How far apart are the two rows of each pair, measured in a hidden way? 0 means very close, and 20 very far. Two or three weighted sums of its numbers give each row a place; it is the straight-line distance between the places.
7:-1:20:50:-13:28:3:-5:47:79:32:-1:9:-46:11:-11
28:-9:6:58:40:-12:15:59:43:-7:4:51:9:-17:11:-5 >> 10
14:-25:-15:2:49:-1:14:10:32:16:-34:8:55:-7:14:7
28:16:-2:31:-15:-17:31:22:27:-31:11:-6:-17:-4:-9:65 >> 5
-18:-34:5:-15:-3:16:9:-9:-52:20:7:-19:-1:46:-1:-31
-8:-32:26:-5:-12:-15:-27:-7:-43:-16:41:-20:-29:26:10:-32 >> 8
-44:23:0:-27:-13:-4:-1:-37:-43:38:16:-54:35:23:6:-37
27:2:-17:-18:53:14:-2:32:30:14:-25:0:26:3:27:-2 >> 6
4:18:-8:50:29:-47:-4:43:57:-24:-6:18:3:-8:-10:3
9:34:-25:-5:45:-7:27:59:51:15:-29:-13:21:-1:26:33 >> 1
28:28:-23:-15:-40:-62:-21:36:-32:25:38:-41:-4:1:-14:17
32:30:-12:11:-17:-47:15:-5:-25:28:51:-27:-2:3:-15:-16 >> 3
41:61:0:4:-4:-46:-1:3:-62:8:31:13:-4:-23:-1:15
44:34:-17:24:46:6:-20:14:-4:19:18:30:67:-11:2:10 >> 14
16:14:-13:-45:-7:-12:28:-37:-51:-31:-15:41:53:30:-12:-5
34:9:-26:-12:59:-11:-18:17:1:15:-22:51:59:-10:3:-28 >> 6
5:17:-11:3:62:-15:-47:43:58:44:-33:15:7:-10:17:-19
-11:3:-17:-27:12:-10:-11:-21:-48:-4:-4:10:23:30:-11:-49 >> 4
2:-27:17:59:-18:-18:-18:10:-21:-59:62:-18:-87:-28:18:-18
-5:17:5:-30:17:-22:1:-17:-30:26:-19:3:-26:-43:-1:-32 >> 2
-16:-4:1:-49:9:-12:-22:-24:-58:-8:39:16:28:12:1:-64
-22:-21:-15:-60:-3:2:-3:-5:17:19:-21:7:4:28:15:5 >> 1
10:-25:16:47:-9:46:-37:35:54:24:50:-32:-46:3:6:-21
19:-6:1:37:-40:-28:96:-22:-7:-54:32:75:-61:13:-20:49 >> 19
-1:-5:-37:-36:71:-11:-17:62:48:7:-51:29:57:7:32:5
-44:-18:47:-29:48:-3:-67:9:-27:57:-15:-26:21:-26:17:-59 >> 5
-5:-22:-5:-13:48:-13:19:28:29:-20:-26:40:8:-12:1:-1
-19:20:15:-1:15:-78:-25:10:-34:-8:15:18:13:16:-14:-40 >> 3
-29:2:14:-58:11:12:-11:-45:-54:-8:12:37:42:-2:1:-23
20:29:-2:-11:2:-49:-47:31:-42:30:35:-44:-2:25:3:-17 >> 5
-14:-2:6:-40:4:-42:-18:-21:-31:6:30:7:48:35:-15:-19
16:-19:8:18:48:18:-8:32:34:-12:-5:33:44:8:15:-6 >> 8
9:2:2:23:-25:-27:-9:-16:37:-11:14:6:-5:-6:-26:1
-9:17:1:13:61:2:23:21:60:17:-43:12:60:-46:18:37 >> 10
-26:25:21:-6:21:-18:4:-10:-55:11:4:-26:-9:15:-18:-21
-4:8:5:-26:-9:-3:-7:-32:-46:30:30:-18:39:5:1:-24 >> 8
31:16:-15:-2:-22:23:63:-9:2:-26:24:-13:-34:-2:-12:55
11:14:-20:40:-23:-27:30:-4:31:-4:11:19:-4:-5:-6:37 >> 2
-32:-63:-1:-15:-25:43:-16:-39:26:-45:-72:52:10:-6:5:-7
-25:-23:-22:20:42:3:8:43:105:36:-24:7:-1:0:23:31 >> 5
27:-12:5:-24:13:36:-22:-11:-5:-12:20:-4:20:14:6:-15
35:-13:-15:18:39:2:28:17:4:20:2:51:41:-2:6:-9 >> 17
-3:6:-5:5:45:4:-22:42:32:30:2:-4:-25:-1:24:4
0:-53:3:-24:-14:50:6:-14:16:-18:-63:49:21:52:9:-6 >> 2
-7:21:12:-20:-30:-35:8:-31:-30:40:12:-33:16:-2:2:-36
-17:-12:-9:11:-34:-19:58:-2:14:-19:-10:5:-18:-4:-16:55 >> 9
-40:-36:19:50:1:20:-56:15:28:61:35:-25:3:-25:12:-38
18:19:-13:-34:-7:-30:-23:24:-12:10:2:13:-6:34:3:-8 >> 2
9:3:0:32:5:2:-42:11:15:23:36:-54:10:7:9:12
39:19:-31:28:-35:-16:14:19:40:-15:23:29:1:4:-8:80 >> 4
-29:18:6:-41:29:9:-17:-45:-96:12:-4:76:92:50:-11:-48
-33:-28:7:28:11:22:-28:34:21:20:26:-52:-23:23:15:-16 >> 9
23:5:-17:-4:45:-11:-28:59:1:40:-4:16:-15:-35:17:-18
28:12:3:-18:-25:18:16:-29:7:-42:-25:24:-20:5:-13:2 >> 14
-40:-25:12:-36:-27:30:-22:-41:-44:12:36:-12:21:42:8:-48
6:-2:9:2:52:-8:-65:27:13:71:24:-41:-19:5:19:-36 >> 7
17:19:-2:-20:-25:-28:-32:-5:-80:-41:31:8:1:42:-18:-8
1:-1:-16:-4:-39:-73:-24:-11:8:9:21:-3:32:-11:-13:13 >> 10
15:-48:-7:-7:16:-18:-46:34:22:-14:6:-27:-20:15:13:0
-47:-30:0:-21:-7:68:11:-55:6:-34:-56:-35:-43:4:-2:36 >> 5
-39:-63:-22:-32:-46:26:37:-42:18:-55:-44:54:42:14:-10:2
-15:14:1:-48:36:-16:-11:-17:-39:44:-4:-3:2:-5:1:-58 >> 5
27:1:-15:18:20:-45:-18:80:15:-23:11:30:9:-8:10:-6
10:-7:4:0:33:-16:-33:33:20:2:2:14:13:5:7:-24 >> 11
2:7:-13:45:-26:5:-33:38:10:33:36:-78:-64:-15:22:-5
-34:-19:-7:-30:-1:-60:6:4:-39:-23:28:-12:-20:18:-1:-17 >> 8
-33:2:15:-11:-32:61:31:-54:23:-17:-32:-8:-46:-31:8:21
16:-48:-3:3:30:2:13:83:35:18:-8:11:-6:6:33:-12 >> 9
33:25:-18:9:31:6:-2:37:32:-7:-9:3:-55:-6:6:4
0:-22:-2:35:-1:10:20:12:0:-28:39:-11:-12:15:-1:21 >> 1
-24:-21:21:28:1:32:-33:-4:12:9:4:-6:-4:4:-6:17
-35:-40:25:5:-21:105:46:-55:36:-45:-38:49:-5:-1:6:40 >> 5
0:4:16:44:-1:6:-29:17:-3:39:49:-65:-28:-4:22:12
-2:42:25:-5:3:75:9:-41:-21:25:-52:-23:1:-8:-2:12 >> 3
-13:-6:13:-7:-16:-45:-8:7:-55:-25:52:17:3:25:-14:-33
28:31:-31:23:-18:-7:42:10:24:1:-1:-11:-31:-1:-8:46 >> 9
6:17:-22:-3:51:19:15:31:9:-17:-7:67:43:14:4:7
2:6:3:2:-51:-28:3:-20:10:-28:-8:10:12:-20:-3:6 >> 15
14:3:8:-20:7:6:-8:-8:-50:19:25:1:10:13:-3:-13
-1:-46:30:62:-16:25:-52:22:8:17:69:-12:-14:-38:3:-27 >> 4
34:-1:-16:27:42:5:14:64:67:-14:-1:58:29:-4:17:6
37:9:-4:-18:-2:37:77:-4:-53:-35:22:16:-84:57:-22:11 >> 10
-16:-28:14:-49:15:22:-21:-15:-51:-16:-18:33:-1:46:6:-103
44:27:-16:-12:36:-11:8:53:42:27:-15:-28:-35:-21:2:11 >> 4
28:-8:-13:19:-23:-2:10:16:5:1:-2:-15:-72:-21:-1:33
20:13:6:10:27:-22:-25:10:-33:-32:9:-9:11:-5:-9:-10 >> 7
30:-41:-23:-36:30:7:19:30:2:31:-3:39:-6:-1:19:23
-32:-37:26:-27:5:66:3:-24:9:-27:-65:-24:-39:17:0:-18 >> 9
-7:-1:10:78:-39:12:30:-8:47:14:71:-42:-37:-65:7:40
-14:-1:12:-5:-29:-10:-12:-16:-4:-8:0:15:29:-1:2:-6 >> 5
-13:-2:6:-7:-12:5:44:-42:1:-33:-12:-11:-26:-24:-10:-9
14:30:1:1:-33:-23:24:-36:-5:-2:33:-9:-27:6:-18:21 >> 9
17:16:-3:-57:23:-23:-26:6:-72:-7:-16:-2:22:-28:5:-23
51:66:-30:-1:94:6:-2:27:57:72:-42:34:92:-5:-6:-2 >> 19
39:38:1:-46:16:4:-16:-8:8:-21:-67:17:49:3:0:3
-32:-25:27:44:22:4:-39:14:23:30:25:-46:-11:-14:12:-23 >> 4
-30:-7:29:34:24:-10:-30:26:15:60:9:-1:-11:-60:3:-2
24:28:8:11:3:-37:-41:23:-22:26:27:-37:-11:-8:-7:-4 >> 7
-9:34:8:-3:-17:-18:-2:7:1:-14:26:-66:-34:-6:-17:39
17:-6:0:55:-49:-16:10:-27:12:-34:38:-10:-5:-26:-3:23 >> 6
5:-8:-3:50:-12:22:-35:35:53:3:22:-42:-24:-17:18:4
20:44:1:12:-34:-57:-29:12:-22:38:60:-60:0:1:-10:15 >> 2
-30:-70:-13:-55:-32:14:-10:-29:-8:-45:-21:14:26:35:6:-5
14:-11:-30:15:46:6:7:42:33:10:-13:1:3:-20:7:7 >> 14
39:9:-9:26:-37:2:60:6:16:-63:1:7:-33:-12:-17:65
41:52:-17:-11:27:-39:22:32:-56:-16:51:31:40:31:-18:-16 >> 8
20:9:-7:11:38:-4:-12:20:25:5:-18:-5:3:-10:-3:-27
-31:1:28:-19:5:-36:-55:-20:-34:55:3:-36:14:-30:-3:-20 >> 3
15:42:-35:-4:77:-5:29:41:15:37:-22:12:11:-16:1:25
-64:-95:2:-40:-56:11:9:-36:7:-59:-23:-1:-7:6:5:17 >> 19
-2:-18:24:40:0:30:-24:11:-2:31:56:-38:-48:-24:9:-41
32:4:0:26:10:-35:-63:61:17:-2:36:-1:-3:-25:14:-43 >> 5
19:1:11:9:17:-40:-38:11:-40:-13:11:-13:48:32:-23:-27
7:-20:-13:3:43:19:28:12:30:7:-24:28:19:-3:9:-6 >> 5
-38:-5:3:34:1:9:-22:12:42:19:44:-4:-9:-29:8:17
-35:-7:12:-19:-16:1:-28:-19:-41:10:69:-24:-9:17:-3:-21 >> 4
-36:-41:0:-26:-8:66:78:-42:22:-28:-54:-3:18:-6:14:1
-6:14:-20:35:-30:-9:18:-6:-9:-15:19:-31:-61:-36:-3:49 >> 12
38:12:-18:31:21:-1:-17:48:42:47:23:-21:-56:-40:12:-4
-27:-4:-2:-8:-35:-5:6:-23:-4:-20:16:-15:-21:0:0:24 >> 9
14:-29:-21:-21:12:32:-22:31:5:35:-11:31:32:15:27:4
14:19:11:13:-24:-27:-36:-34:-15:15:22:5:47:-1:-24:-31 >> 10
12:-7:-9:21:-14:-23:11:21:-16:-33:-4:5:-29:34:-16:41
24:7:-12:-21:-11:-8:41:18:-14:-67:-14:43:-17:13:-4:24 >> 8
11:-4:-13:4:27:-14:16:18:29:11:-7:33:10:-14:15:12
-19:5:1:-41:-12:-45:-11:-22:-74:49:12:-43:-39:8:1:-55 >> 4
-17:21:26:-15:31:-16:17:-14:-32:-4:-11:15:4:2:-16:-69
4:6:-1:19:40:20:9:43:36:1:6:2:-9:-7:9:13 >> 7
4:-16:-18:16:-46:0:42:21:7:-60:20:-19:-61:32:1:56
35:22:-9:-20:73:-26:-14:46:25:25:-18:6:44:-6:6:13 >> 7
-46:-74:-15:-34:-27:21:1:-18:25:-61:-62:62:22:27:14:32
24:4:-13:16:28:-15:14:30:27:2:-29:3:9:1:5:-4 >> 6
-15:-8:-14:23:29:-32:0:35:48:-27:9:42:0:-11:11:15
38:30:-9:29:31:-23:25:37:33:2:-16:7:-4:-8:4:8 >> 6
-33:-50:10:-32:-8:75:40:-32:-21:-31:-29:51:-17:42:9:12
-53:-55:25:6:-11:50:8:-63:18:-6:-74:-15:-19:35:-3:-4 >> 2
17:28:25:25:-10:5:-4:10:1:-33:9:6:-34:2:-5:33
-39:-78:19:-21:-6:77:-27:-66:4:-22:-47:4:-22:40:6:-27 >> 11
-51:8:14:-28:12:-10:-21:-63:-72:37:18:18:20:-3:-15:-53
-11:1:26:19:22:14:-29:29:14:51:-2:-39:7:-24:18:0 >> 6
4:-6:7:-24:-24:-32:-46:4:-38:6:-1:-22:25:47:-16:-27
6:-23:21:45:-21:-17:-31:12:-6:12:26:-67:-43:-10:0:-27 >> 10
23:21:-13:-6:-15:-15:-2:-11:-10:-8:28:27:43:16:-14:-1
-1:5:-5:8:-31:0:57:-25:-12:-57:30:35:2:-17:-21:-1 >> 12
30:23:6:44:-78:-37:-7:22:23:-40:3:-51:-64:2:-6:13
29:18:29:-10:5:-14:-3:-43:-9:-28:-18:54:39:27:-37:-35 >> 15
21:25:-18:17:-22:-9:74:-7:1:-26:23:-17:-97:4:-13:40
-8:-21:0:-25:-4:-2:2:-23:-37:-17:10:-3:27:12:0:-36 >> 8
-6:-17:-3:-7:-46:58:-2:-37:43:-29:-43:34:11:19:0:8
28:46:-23:6:-47:-57:-6:-2:-58:-8:58:23:40:5:-35:0 >> 10
-29:-65:4:30:17:10:-47:30:17:19:-4:-71:-54:-6:21:-12
-38:-22:-24:-43:-39:20:24:-66:21:-11:-46:27:75:-4:7:8 >> 15
-8:-4:-5:-44:10:36:8:-7:-12:17:-32:39:16:1:11:-29
20:16:4:-7:-27:4:4:22:-14:-2:21:3:-53:-7:-2:-22 >> 5
-2:7:10:63:1:-7:-11:20:23:-3:50:-24:-5:-31:5:23
32:-4:-18:37:22:2:18:39:42:-24:28:26:-4:-18:17:-10 >> 2
-56:-51:27:0:-22:48:75:-62:11:-26:-16:-14:-15:7:10:17
16:16:27:35:2:8:-50:33:2:34:31:-54:-20:-27:21:-10 >> 5
4:19:8:35:26:5:-51:41:-13:53:23:-62:-6:-19:18:-21
14:17:-17:-7:-27:-57:8:-16:-22:-17:56:6:39:27:-7:27 >> 13
-32:21:-14:-20:36:6:-2:-42:-48:47:-14:24:50:7:6:-22
46:-16:3:27:-18:5:41:3:-8:-17:9:43:-9:-12:-2:48 >> 10
20:-44:-21:-19:74:5:9:29:17:-36:-31:83:43:13:15:-24
40:38:-6:5:3:11:39:-5:-10:-1:-8:36:-22:-22:-9:32 >> 5
-35:5:5:-53:-10:-18:-35:-2:-26:80:21:-64:31:14:15:-31
0:-36:-5:-1:-76:28:-7:-51:43:-37:-16:34:3:-2:-8:-15 >> 2
-3:31:-17:-34:-56:-33:18:-27:2:-16:4:-58:-27:-1:-4:13
21:-3:-19:51:-28:-13:46:1:18:-32:11:-18:-46:6:-1:70 >> 18
22:44:-2:19:77:-17:-4:45:7:34:7:49:79:-38:2:4
-38:-27:20:-33:-14:101:28:-26:20:-13:-51:14:-44:-4:12:23 >> 7
-26:-14:4:-48:-55:-30:-38:-38:-3:-8:-34:29:68:9:-3:-12
-3:10:9:-46:-7:5:37:-35:-63:20:10:-11:24:35:-10:-32 >> 11
24:25:-1:44:-14:-1:50:-5:-20:-39:7:28:-40:-10:0:53
-14:-3:-4:-7:24:-54:-29:-11:-31:17:-5:-28:21:9:-8:-19 >> 11
14:10:-30:-20:62:-10:-9:54:40:33:-10:-2:18:-10:7:11
38:-15:-25:-4:25:-20:-17:47:22:9:11:18:-21:4:12:3 >> 3
-2:-28:5:-31:-31:42:-32:-29:-1:-6:-23:-23:5:12:15:-17
6:45:2:13:40:53:38:0:19:43:4:21:2:-14:10:35 >> 10
-13:-9:-6:3:-13:-26:-12:-4:-14:21:3:6:36:17:-9:7
-9:-14:-15:-18:55:10:-70:45:11:33:-46:14:-4:37:35:-16 >> 7
26:-33:-24:32:5:36:60:28:68:-29:19:45:-21:8:18:45
-14:-3:13:59:-12:28:-13:-13:20:32:42:-38:-4:-28:4:11 >> 3
-6:-10:-8:-22:-22:17:20:-48:1:-4:-43:17:79:-31:6:30
-23:-53:-4:-17:-43:22:34:-11:33:-26:-46:-16:-10:-9:13:-8 >> 10
-8:2:-6:-32:-7:32:-1:-33:-3:22:-44:6:38:16:4:-5
-1:-29:1:-43:14:-3:-20:35:-17:-30:-53:15:-8:19:10:15 >> 11
35:-2:-25:-19:43:-13:-1:40:54:54:-20:-7:12:-8:25:-21
-37:-13:-15:-26:-30:-38:37:4:-40:-51:10:22:-14:22:-3:-12 >> 11
-46:-10:12:20:-28:19:25:-51:-16:-3:19:5:5:-22:-16:1
7:-9:-11:-21:60:14:20:25:35:41:-17:19:15:-3:19:4 >> 3
-17:-15:13:-4:-8:80:43:-58:34:4:-65:-29:-39:-16:-8:28
-13:-20:9:50:-9:9:-14:-9:30:21:13:-38:-35:-8:0:-13 >> 1
18:13:4:26:48:-12:-13:13:-10:58:-13:-11:45:-17:27:20
-23:-16:33:70:-1:10:-7:3:20:-32:5:-22:-35:-2:-10:-5 >> 10
-24:-21:-4:-16:-51:-21:36:-17:17:-80:-44:50:-5:-1:-21:-3
16:-13:-10:16:-38:-4:25:14:11:-53:19:22:-9:-19:-6:76 >> 11
24:-37:14:48:24:52:14:9:41:10:30:4:-25:-44:20:-6
-15:-24:-23:11:60:9:-14:27:45:35:-21:17:23:-34:6:12 >> 4
37:12:-19:-1:-11:-11:30:11:-17:-41:24:43:15:9:-15:45
59:51:-13:5:-14:-65:-37:47:-46:37:49:-38:-41:-11:-10:-43 >> 6
-7:-14:12:-6:-13:39:16:-30:-2:7:-57:-13:40:6:7:24
0:-12:3:-40:1:-30:-57:30:-34:15:15:-32:22:46:11:-22 >> 9
-29:39:16:-25:25:-27:-53:-10:-70:60:-15:-83:15:13:3:-35
4:-3:-5:-22:-33:3:6:2:6:7:16:-24:-19:4:14:-30 >> 13
17:31:17:-19:2:-26:-54:-2:-32:30:-18:6:11:-20:-4:-41
24:-4:0:20:-16:20:30:-2:0:-15:18:9:7:13:-9:48 >> 6
46:15:-19:32:-52:1:75:-30:4:-51:19:34:-21:12:-19:38
25:-6:-28:1:43:-17:-12:32:41:21:-44:51:34:1:19:-3 >> 3
28:-10:-11:4:57:-11:-63:79:34:14:20:8:21:-48:28:-24
16:28:25:37:-51:-20:15:-16:-21:-14:88:-35:-43:-34:-4:-19 >> 8
-6:8:10:-7:10:8:-20:-21:-12:53:10:-39:-10:-10:-2:-26
-58:-14:23:20:22:64:19:-37:31:35:-52:-45:-38:-20:4:33 >> 6
-4:13:15:-41:28:-18:-30:-11:-91:-19:22:7:8:9:0:-77
2:-25:-38:-21:11:3:23:29:9:0:-23:2:6:-5:20:14 >> 6
-44:-9:-3:3:-14:-58:-9:-28:-3:23:26:-31:6:3:-5:-19
37:27:-14:38:42:-16:-52:35:33:24:6:-13:-10:-15:6:-6 >> 12
13:6:15:24:5:3:-54:-1:-1:2:37:-10:22:-21:-7:-5
-22:-28:11:-8:-30:-10:-31:1:-16:-14:17:-26:-26:-8:5:-10 >> 11
19:-38:-10:-66:-50:33:8:-37:-44:-85:-24:65:29:61:-10:-42
-17:-5:20:-24:34:49:-27:-10:-29:57:-20:-48:25:20:19:-51 >> 8
21:28:-3:23:64:-18:-15:28:30:18:-14:20:23:-37:1:30
-5:-9:3:-13:-22:6:-11:-23:-67:-11:33:16:22:1:-9:-47 >> 4
-35:18:-4:-24:1:-14:25:-54:-21:40:-6:-20:39:-16:-3:-29
40:-16:-6:23:-26:35:96:-44:-1:-59:18:44:-30:3:-29:49 >> 9
2:0:0:4:-30:-17:-25:17:-11:13:3:-1:-8:32:0:0
-23:-18:3:-20:0:49:54:-16:17:-52:-50:46:-20:-14:6:54 >> 6
2:-21:-28:-41:37:37:3:30:25:-16:-20:26:13:8:15:10
-50:18:17:-14:16:59:-8:-54:23:70:-89:-38:-30:-10:7:-10 >> 4
10:8:4:-2:-13:-42:-9:34:-3:-10:18:-55:-24:-10:8:-25
-11:-19:-5:-9:-53:-51:20:-11:-5:-42:-34:-17:-28:-10:-12:12 >> 6
-16:29:12:10:14:-9:-35:19:-3:0:18:28:38:-35:-4:-5
14:-22:-6:55:44:-11:-2:31:28:-18:7:24:-16:-1:-13:-7 >> 10
-1:-25:-12:4:-57:11:-5:-30:23:-4:-16:0:-26:-10:21:28
-15:7:-26:-37:-55:-16:52:-28:24:-16:-44:-14:12:-6:-6:51 >> 8
-24:-7:14:35:-14:4:-53:0:-2:-5:45:-36:-39:2:8:-22
-6:49:-23:-16:62:-60:-7:26:46:4:-48:-31:6:-4:0:6 >> 5
10:37:-13:13:16:-3:43:8:6:-54:-19:31:-14:-6:-14:39
11:3:6:-16:-4:-43:-43:-20:-34:37:11:-45:33:24:-8:-47 >> 11
11:-3:4:-4:-20:3:2:0:-50:-19:61:-25:-35:22:-9:-52
28:3:-24:25:-14:-22:23:9:26:-29:-24:0:-26:-14:-11:56 >> 10
-2:-22:11:20:53:-3:-7:34:29:3:-18:-18:0:-6:13:-5
-17:-5:11:-5:22:-13:-16:1:-62:20:22:-14:-2:27:-11:-41 >> 5
-21:24:9:-15:-6:11:11:-31:-32:-28:16:37:44:8:-10:-14
-2:22:14:43:18:-5:-32:23:12:13:9:-6:38:-41:-4:19 >> 8
47:15:-26:-22:61:18:10:77:14:34:-5:29:-7:-10:25:1
-13:47:-13:-33:-24:-28:-7:-24:-30:42:12:-25:47:-17:0:36 >> 10
6:44:2:-44:-2:-52:-39:35:-34:46:0:-23:23:15:7:-16
49:15:-17:26:35:6:-17:51:50:45:-9:25:16:-35:17:-15 >> 8
-19:-12:-16:-63:-31:-6:-8:22:8:0:-54:-15:38:28:-1:14
19:65:-9:9:57:-21:-19:43:28:17:-20:5:5:-11:2:2 >> 9
40:35:-11:1:43:13:14:43:64:11:31:54:8:-53:-3:21
-13:-3:18:32:7:-24:-68:24:16:26:29:-23:-16:-18:12:-5 >> 5
6:-37:3:-34:-64:-19:14:-32:1:-50:-70:22:-29:18:-14:-7
-13:-10:0:-6:-9:16:2:-38:-22:-27:46:5:16:5:-15:-14 >> 16
-16:-34:20:26:-39:-51:-54:6:25:-13:0:-71:-42:-6:-1:-12
-2:-32:21:79:0:17:4:28:34:22:50:-23:-27:-40:12:22 >> 11
-25:-5:38:41:-2:22:-42:-5:23:28:37:-56:-11:-21:11:-26
6:1:-11:-5:54:-21:25:33:42:4:-20:12:24:-13:7:32 >> 9
